In the rows, zero is written as 128.
Which row each row swaps with, under one turn or mirror
The rows were stretched afterwards, more along some directions than others.
zer: [113 146 108 119 141 158 178 153 107 126 102 145 145 173 109 177 104  97]
Nev: [106 141 124  94 146 139 144 131 112  94 145 142 124 163  92 112 117  96]
bani: [121 117 114 154 140 155 141 155 161 139 103 153 108 176  99 166 110 123]
Ril: [107 148 100 124 140 167 154 165 117 121 121 159 135 172 115 164 106 100]
Ral: [107 127 119 106 162 156 145 145 116  91 102 114 129 122  82 116 123 116]
Zos: [104 157  98 116 137 164 171 157 112 110 118 151 137 169 105 167 103 101]
Ser: [110 159 102 120 144 153 168 153 105 119 118 153 143 168 112 168 104 102]
fosum: [122 135 109 107 142 123 143 129 107 121 127 120 144 197  92 159 111 110]
kug: [ 94 146 118 121 122 137 147 130 131 138 116 135  98 134 105 104 123 125]
zav: [128 156 126 117 153 140 167 115 122 107  83 141 149 170 128 177 113  96]
tev: [105 135 111 118 158 141 167 137  92  93 138 148 149 134 104 119 125 101]
fitid: [105 146  99 129 141 158 167 165 112 123 111 152 133 177 105 173 106 100]
fiz: [100 138 104 119 152 135 117 127 120 113 144 159 144 170 113 124 111 107]
gup: [107 117 108 137 133 177 113 156 147 106 118 139 107 145 101 115 113 142]
dimal: [131 126 128 118 153 154 134 139 105  94 150 167 154 162 128 122 115 127]
Pesun: [ 94 140 135 107 139 179 135 144 132 127 107 145 124 145 102 111 111 125]
gozar: [115 131 116 105 148 129 111 137 116 116 140 122 131 171  86 122 118 125]
dok: [111 139 100 122 163 161 150 141 125 112  97 140 130 140 100 124 115 121]
zar: [101 145 137 115 144 176 141 135 123 124  99 154 135 151 115 117 112 130]
giv: [106 148  96 117 134 154 172 159 114 123 125 154 135 172 100 165 103  99]
Dobo: [114 146  97 142 157 143 142 140 120 109 102 139 146 137 129 151 113 117]
did: [ 94 142 108 129 116 125 153 132 128 136 117 132  98 139  94 115 119 116]
tov: [109 133 127 120 149 121 147 110 120 117 108 134 149 166 101 156 113  92]
rik: [117 124 128 124 169 152 126 131 142 120  91 129 141 158  95 148 120 124]
ger: [ 94 148 129 111 133 189 132 142 137 126  94 155 124 145 113 114 110 128]
bav: [ 85 143 124 125 129 173 135 143 141 137 100 147 112 142  93 111 109 129]
Los: [108 117 120 108 126 142 145 125  96 111 131 143 146 155  93 114 126  83]
Mumab: [111 145 115 104 147 156 158 109 130 115 106 142 131 182 100 160 102 105]
vek: [139 134 136 117 162 157 143 133 143 118  96 141 123 156 119 162 120 104]
pimo: [ 93 130 118 111 136 162 127 145 125  88 116 130 118 140  92 106 121 112]
lebap: [119 127 117 131 129 136 139 133 131 129  71 126 128 166 107 168 112 109]
Mapo: [ 91 130 106 107 129 182 134 140 121  98 106 134 109 119 100 100 114 132]
Toref: [105 158  98 115 138 168 176 158 112 116 115 159 137 173 111 167 104  93]
Gir: [109 156 113 106 142 140 193 113 103 120  97 112 145 168 100 151 110 113]
Zelok: [104 147 135 115 143 184 142 133 131 128  98 158 133 150 117 114 110 126]
nuz: [103 140 121 119 169 149 127 118 136 106 128 138 140 158  97 111 111 118]
kolon: [116 103 136 110 137 153 128 122 106  98 131 140 143 160  96 107 120 104]
Gufi: [101 144 110 136 122 114 165 122 122 149 114 140 110 152  98 131 119 106]
Neda: [ 89 154 127 120 127 183 142 139 145 130  90 151 114 136 109 118 109 132]
Kedu: [107 149  98 129 137 154 172 155 112 128 115 154 138 181 106 174 103  98]
meso: [ 97 148 131 115 141 181 131 144 134 127 106 153 123 140 113 108 113 136]
Doril: [121 138 115 106 143 119 129 126 119 118 129 122 136 186  93 147 112 116]
zisun: [133 152 124 129 150 146 157 112 130 114 124 166 144 180 140 161 106 113]
Nilik: [ 94 141 125 114 130 177 135 146 144 134 103 150 116 142 100 113 109 133]
lezol: [ 86 152 110 113 129 147 127 141 134 125 116 116 112 143 110 128 116 132]
porir: [129 148 141  93 167 165 133 131 144 119 105 141 122 139 109 127 131 104]

fosum pairs with kug
Ral pairs with tov
giv pairs with Nilik
Ril pairs with Zelok

Which row each row swaps with, under one turn or mirror
The rows were stretched afterwards, more along some directions than others.
kisof: [146 103 143 126 119 151 140 148 158 121 135 121 118 136 162 155 133 111]
pivob: [117 111 112 103 133 154 113 124 126 110 116 120 131 121 108 131 137 137]
gole: [140  99 157  92 119 135 137 111 147 126 137 111 121 118 124 118 144 130]
tisi: [154  85 168 158 116 159 155 131 127 148 122 145 109 126 119 136 139 125]
rafep: [145 128 149 137 131 182 130 142 118 140 127 145 140 111 141 115 147 124]
Mor: [137 108 159 141 103 125 116 127 151 129 114  91 111 113 104 148 106 126]
bovo: [134 123 116 122 136 125 107 111 128 106 126 132 142 173 110 155 156 124]
Gegul: [134  88 161 130 128 154 129 137 107 109  97 124 100 105 122 147 122 110]
zab: [148 105 144 127 123 136 153 113 166 139 117 116 117 173 115 173 149 114]
kiram: [131 115 149 139 159 172 121 136 118 109  97 117 114 132 104 149 142 114]
Rekeb: [142 116 168 119 126 163 144 139 146 144 112 118 111 125 122 143 132 133]
nifam: [140  89 153 139 106 119 109 130 145 107 113 111 110 116 121 168 128 154]
noba: [153  85 157 145 114 144 143 130 153 130 118 122 119 113 160 149 119 135]
vuf: [131 111 158 131 133 133 114 135 163 115 122  86 105 142  94 172 134 123]
Vaz: [168 116 152 145 126 124 122 117 160 119 120 102 106 167 124 165 159 133]
bola: [159 111 163 128 108 162 116 147 157 144 124  97  98 109 123 151 137 144]
dirar: [151 106 152 148 133 122 125 120 138 114 117 123 105 162 123 174 122 131]
Rul: [134 108 116 126 153 169 144 136 128 119 123 153 145 158 143 159 154 121]
kibil: [123  81 144 116 105 149 137 138 121 118 108 126 105  90 132 124 133  97]
Zuk: [157 132 136 142 141 124 126 118 166 126 119 104 116 182  94 156 149 129]
navi: [169 112 146 173 147 151 124 124 148 117 106 121 138 133 114 130 168 140]
dukon: [136  93 134 164 138 140 147 118 127 123  88 134 135 160 104 151 155 114]
meva: [134 102 111 113 118 148 131 151 167 129 134 130 127 132 153 156 146 132]
vin: [130 101 149 116 154 169 128 139 128 130 140 136 122 117 155 137 148 136]
Gadet: [126  91 128 107 106 100 101 112 166  97 116  81 110 136 119 174 110 129]
nopop: [137  71 138 148 137 126 120 127 126 105 133 136 129 125 108 157 154 134]
Kis: [115 105 162 144 133 148 140 136 128 132 131 121 121 112 170 132 118 125]
dil: [137 107 108 140 135 162 158 126 132 119 101 150 147 144 145 134 156 112]
Ziluv: [124  87 154  94  96 115 116 120 145 125 142 102 110 121 122 138 119 142]
lur: [116  90 116 116 117 127 133 123 158 126 122 110 143 133 131 149 149 108]
forez: [141 124 135 142 124 156 120 133 118 129 132 145 116 109 158 126 152 153]
lok: [112  83 116 107 114 121 123 126 149 124 132 105 116 145 110 177 109 115]
zadi: [122 102 147 124 123 128 111 122 137 102 120 104 102 144  99 166 133 116]
dusi: [141 130 164 136 138 161 116 136 153 149 137 106 104 127 122 139 137 155]
fibom: [113 125 124 111 123 149 121 124 131 126 117 111 137 122 125 110 138 121]
mimav: [157  92 176 142 121 147 161 126 140 152 116 133  95 149 120 141 139 126]
rase: [150 109 110 120 101 137 115 119 148 128 132 113 124 119  91 146 145 126]
ruf: [140 111 139 113 136 169 132 134 117 126 120 152 122 124 141 116 154 112]
Moz: [135  96 103 143 132 122 137 111 140  96  95 127 144 140 115 143 152 101]
Zulag: [177 104 151 139 105 132 131 119 153 118 109 105  95 133 103 141 130 113]
zule: [125  88 130 121 135 157 121 133 115 114 110 139 127  92 121 131 133 142]
mil: [140  92 128 174 126 111 113 125 135 106 104 111 127 138  98 157 138 123]
kep: [131  94 131 135 139 131 120 118 138 108 128 134 163 136 108 149 168 125]
kadol: [140  90 132 102 124 147 129 120 139 101  84 122 114 142 113 165 149 113]

zab pairs with dusi
nopop pairs with kibil
Zuk pairs with Rekeb
fibom pairs with Rul

Which row each row swaps with, under one turn or mirror
The rows were stretched afterwards, more along some directions than others.
pivi: [ 90 159 130 129 128 130 139 154 110 116 143 111 121 132 127 128 130 115
 100]
Gizu: [118 136 124 130 145 115 145 106 137 126 109 154 141 118 128  86 118 145
 111]
leme: [141 129 119 145 119 112 129 112 135 146 116 140 117 126 130 118 131 147
 134]
sikoz: [114 136 137 109 156 133 138 153 125 139 142 135 130 126 155 113 141 124
 116]
repu: [112 141 133 113 136 147 138 141 136  99 148 142 126 121 112 125 139 116
 115]
Sol: [122 132 138 140 129 136 149 126 123 114 138 123 122 140 139 108 119 135
 112]
memol: [106 146 132 118 139 138 128 150 133  99 145 133 131 119 119 130 134 114
 112]
koba: [128 137 146 114 125 135 139 115 122 127 137 124 134 134 139 113 135 141
 118]
nim: [112 132 139 145 132 131 145 131 119 113 135 117 134 143 137 100 112 130
 110]
Pezi: [101 149 107 139 145  98 140 104 134 122 103 135 143 130 121  93 115 141
 110]
Dageg: [109 150 120 127 127 116 130 127 123 127 141 132 139 131 108  99 118 134
  98]
vit: [ 94 156 113 141 141 100 139 115 130 124 103 121 145 134 129  97 120 137
 115]
sas: [125 125 123 148 123 111 136 116 129 144 117 138 122 133 131 121 133 141
 132]
nane: [ 93 157 117 128 132 117 124 146 121 106 133 117 132 128 120 139 129 122
 108]
fim: [105 144 121 120 149 117 140 145 126 140 134 132 134 131 152 107 131 135
 111]
viniz: [104 149 115 129 133 123 128 138 131  98 136 132 132 125 117 129 131 123
 111]
Muru: [ 96 152 116 128 139 118 122 146 123 101 138 123 134 129 122 133 130 124
 110]
sugaz: [123 131 139 103 155 138 146 142 126 145 139 135 126 130 146 116 155 124
 122]
duruk: [104 140 149 122 125 150 144 136 124 107 151 131 125 131 113 128 137 107
 115]
vigam: [137 130 133 133 134 126 130 108 122 127 142 126 136 147 112 120 134 136
 119]
Dagez: [122 135 124 133 148 110 142 101 137 124 105 158 138 116 127  81 116 150
 111]
sato: [110 149 127 122 128 122 147 145 122 158 134 131 114 126 146 115 138 134
 111]
Gul: [129 126 105 137 130 116 124 111 130 103 111 160 134 119 124 102 121 149
 125]
Peki: [115 159 106 131 124 108 134 127 120 141 108 118 120 126 136 110 127 134
 125]
sefib: [ 97 156 131 132 135 118 137 135 117 123 128 120 136 121 115  92 112 127
  98]
fefum: [108 159 114 149 109 122 140 116 123 121 116 138 131 118 118 109 128 117
 124]
Lak: [138 135 140 111 127 147 156 132 126 155 136 132 112 130 146 121 159 122
 128]
Zum: [103 148 120 122 146 115 141 147 120 148 136 134 131 130 154 106 129 136
 107]
lut: [128 140  96 133 130 111 116 116 128 116 130 143 135 133 123 107 128 152
 116]
Zal: [137 126 156 114 135 134 132 119 127 128 131 124 116 131 110 145 144 130
 129]
fuzop: [108 142 153 118 129 155 144 143 126 110 154 132 121 127 116 126 142 105
 114]
Pilez: [135 126 157 111 126 140 140 128 130 136 130 126 113 127 116 139 144 127
 128]
Gov: [130 131 133 128 130 152 158 143 118 143 146 149 112 123 135  95 128 116
 112]
zib: [105 136 127 119 155 117 140 141 124 137 134 134 134 135 156 107 134 136
 116]
vubi: [132 134 147 107 129 154 154 142 127 149 142 128 113 129 148 124 160 117
 127]
zof: [128 131 107 133 133 117 122 114 126 105 115 155 133 121 124 111 126 145
 125]
tir: [124 129 129 145 120 112 133 116 127 143 120 129 120 134 131 131 133 135
 133]
teraf: [128 135 143 107 138 149 151 141 125 153 141 135 115 127 147 125 160 114
 127]
tumef: [134 123 128 132 124 151 163 136 126 142 141 153 120 128 139  93 127 122
 121]
kasir: [127 133  93 135 133 105 121 113 127 115 121 152 134 134 128 105 125 157
 122]
Kanar: [122 142 129 134 116 122 132 110 124 126 120 107 140 145 141 130 136 134
 138]
nube: [118 152 118 149 116 124 134 110 125 120 134 130 142 137 120 110 126 126
 119]
dono: [119 135 136 144 121 137 152 132 120 118 142 122 124 142 142 106 118 128
 112]
bep: [124 144  94 139 130 106 118 119 124 116 124 143 134 134 127 111 125 154
 119]
Rufa: [109 139 152 112 128 160 145 146 128 105 157 130 125 130 118 134 145 104
 115]
pib: [ 96 151 111 140 142  99 138 113 129 129 106 122 146 134 128 100 116 140
 111]
vilu: [135 148 114 125 121 116 128 130 125 142 121 138 116 115 130 103 128 151
 122]
muzo: [130 133 117 143 114 126 146 110 134 134 114 128 129 139 135 113 126 134
 144]

teraf pairs with Rufa
tumef pairs with Zal
zof pairs with Gizu
vilu pairs with sefib

Which row each row swaps with, under one turn or mirror
The rows were stretched afterwards, more along some directions than others.
zazil: [143 127 114 137 115 141 120 126 123 142 134 145 131 130 150 134 126 134
 135 138]
bonop: [132 138 138 117 109 136 134 161 125 130 142 132 121 128 135 153 130 141
 132 139]
kogop: [128 137 129 152 135 119 141 152 152  97 131 145 127 132 134 122 111 134
 127 112]
taki: [147 138 136 116 107 124 119 147 115 145 132 114 126 117 134 158 135 142
 125 135]
zetor: [133 138 132 118 116 128 137 119 136 157 110 148 129 127 126 126 125 114
 127 106]
pude: [139 132 136 112 116 121 133 142 110 120 121 131 119 122 134 157 126 125
 126 136]
Nif: [139 140 102 160 133 126 142 136 135 113 133 142 128 150 137 117 127 135
 133 111]
Loba: [144 129 122 134 121 139 127 124 122 131 146 153 111 133 155 142 123 133
 137 143]
nazu: [124 107 115 118 129 128 132 107 103 134 125 107 103 118 120 107 137 145
 137 122]
Bolud: [123 108 132 112 132 136 120 105 106 144 123 123 110 117 119 111 142 144
 129 129]
mal: [133 131 147 113 108 131 126 152 127 129 131 131 113 126 134 159 136 145
 131 145]
naze: [140 120 111 156 130 115  95 118 150 112 126  98 127 128 106 140 136 142
 112 128]
legil: [130 131 133 112 120 124 139 145 121 126 135 134 122 116 133 167 128 129
 123 136]
nizof: [136 120 112 158 131 115 103 119 160 113 124  93 129 130 112 155 134 129
 116 147]
kof: [147 124 117 146 136 113  93 112 157 121 119 107 134 133 109 152 136 131
 110 138]
gepe: [132 132 137 117 110 143 133 144 128 137 144 150 138 121 145 138 112 137
 130 131]
soka: [133 157 112 161 123 117 132 152 139 118 142 134 136 136 128 106 121 153
 117 103]
nor: [135 128 127 123 115 150 141 129 119 142 145 156 116 131 152 126 122 133
 142 133]
Fupe: [126 150 126 117 119 142 131 131 144 152 117 160 136 133 127 131 125 107
 127 109]
Deza: [126 119 126 142 117 133 136 125  99 125 160 135 102 125 153 124 128 143
 134 130]
Fovaz: [142 141 116 156 127 116 143 148 145 107 123 120 131 134 129 118 111 140
 133 116]
lirep: [118 132 131 102 128 129 145 116 134 143 110 174 131 126 125 126 124 109
 123 106]
Fono: [141 137 150 121 124 123 128 146 121 140 125 120 131 118 126 163 135 137
 112 147]
tur: [140 138 137 113 108 127 124 149 125 125 130 139 116 116 121 163 128 146
 129 131]
Gela: [134 151 121 153 132 115 136 157 150 119 134 134 139 131 135 112 105 141
 128 103]
dute: [122 132 129 117 113 135 131 127 137 153 115 173 125 122 122 130 127 127
 132 104]
tetop: [130 142 124 151 135 105 150 149 140 112 127 132 128 135 128  98 105 142
 126 100]
vare: [141 121 108 148 132 113  98 123 158 115 124 101 138 133 107 128 135 147
 111 125]
sasa: [115 112 121 117 138 126 127 106 104 131 127 121 101 122 117 102 137 144
 125 127]
pidi: [140 120 108 152 138 116 106 116 154 111 125 104 134 138 105 135 124 124
 111 126]
duza: [123 113 130 113 137 126 129 108 103 143 120 114 112 116 115 104 143 148
 128 123]
navu: [141 147 125 116 110 138 129 140 114 140 135 126 132 128 131 173 133 132
 120 149]
kalop: [120 117 118 115 135 128 122 104 106 134 116 115 114 123 111  96 145 145
 129 126]
kibid: [134 147 122 146 136 121 137 154 132 113 135 130 131 129 136  99 120 149
 131 103]
Bag: [141 125 129 141 119 143 120 124 141 132 146 155 121 129 155 150 122 123
 131 144]
dufer: [130 127 126 126 125 149 129 130 116 129 147 163 119 123 155 137 125 127
 134 136]
Malu: [143 126 116 152 138 113  98 122 155 111 120 101 131 134 107 144 135 136
 113 131]
mipof: [118 129 136 121 119 126 151 131 132 146 111 154 131 119 133 135 113 100
 128 110]
fopor: [125 142 131 113 117 143 134 131 145 144 120 171 132 140 127 127 124 112
 129 115]
sido: [128 111 110 119 131 140 126 101 105 141 135 115 113 120 121 107 144 144
 130 127]
foz: [122 102 122 117 133 130 124 112  94 133 132 110 110 123 118 101 141 153
 128 129]
vituv: [142 126 103 143 128 114  89 120 158 124 118 103 143 131 110 140 128 131
 114 123]
buz: [133 125 111 152 136 112 104 123 156 109 130 103 124 130 110 149 124 128
 109 138]
dizi: [119 136 129 128 122 125 149 122 144 142 102 157 131 145 118 124 129 126
 124 113]
Dak: [134 130 144 119 133 128 140 108 131 147 102 158 122 134 121 134 137 114
 117 129]
gamik: [141 113 111 150 131 110  91 122 159 120 118  99 136 130 110 141 128 130
 115 135]
pezug: [140 117 110 159 133 110 105 116 152 116 128  94 131 132 111 142 139 138
 112 134]
nud: [147 130 118 135 119 139 124 125 114 137 154 144 120 128 155 151 119 124
 127 147]
sope: [131 150 116 159 126 118 127 144 142 113 147 128 140 131 133 116 106 128
 117  99]
rado: [123 108 123 121 127 135 116 105 102 138 129 114 108 114 115 105 145 152
 127 123]
Siruz: [135 132 127 139 106 146 138 126 116 136 162 148 108 123 150 145 124 138
 127 144]
mozo: [127 107 118 115 136 127 131 109  99 129 122 104 103 118 114  98 134 139
 135 125]
vufos: [125 116 121 110 132 132 125 101  99 143 127 115 119 116 115 100 142 144
 124 121]
Kiz: [145 152 113 154 125 122 123 159 156 115 135 132 145 143 134 125 115 142
 127 113]

zazil pairs with Fovaz
Nif pairs with gepe
tur pairs with dute
Malu pairs with Bolud
nor pairs with Kiz

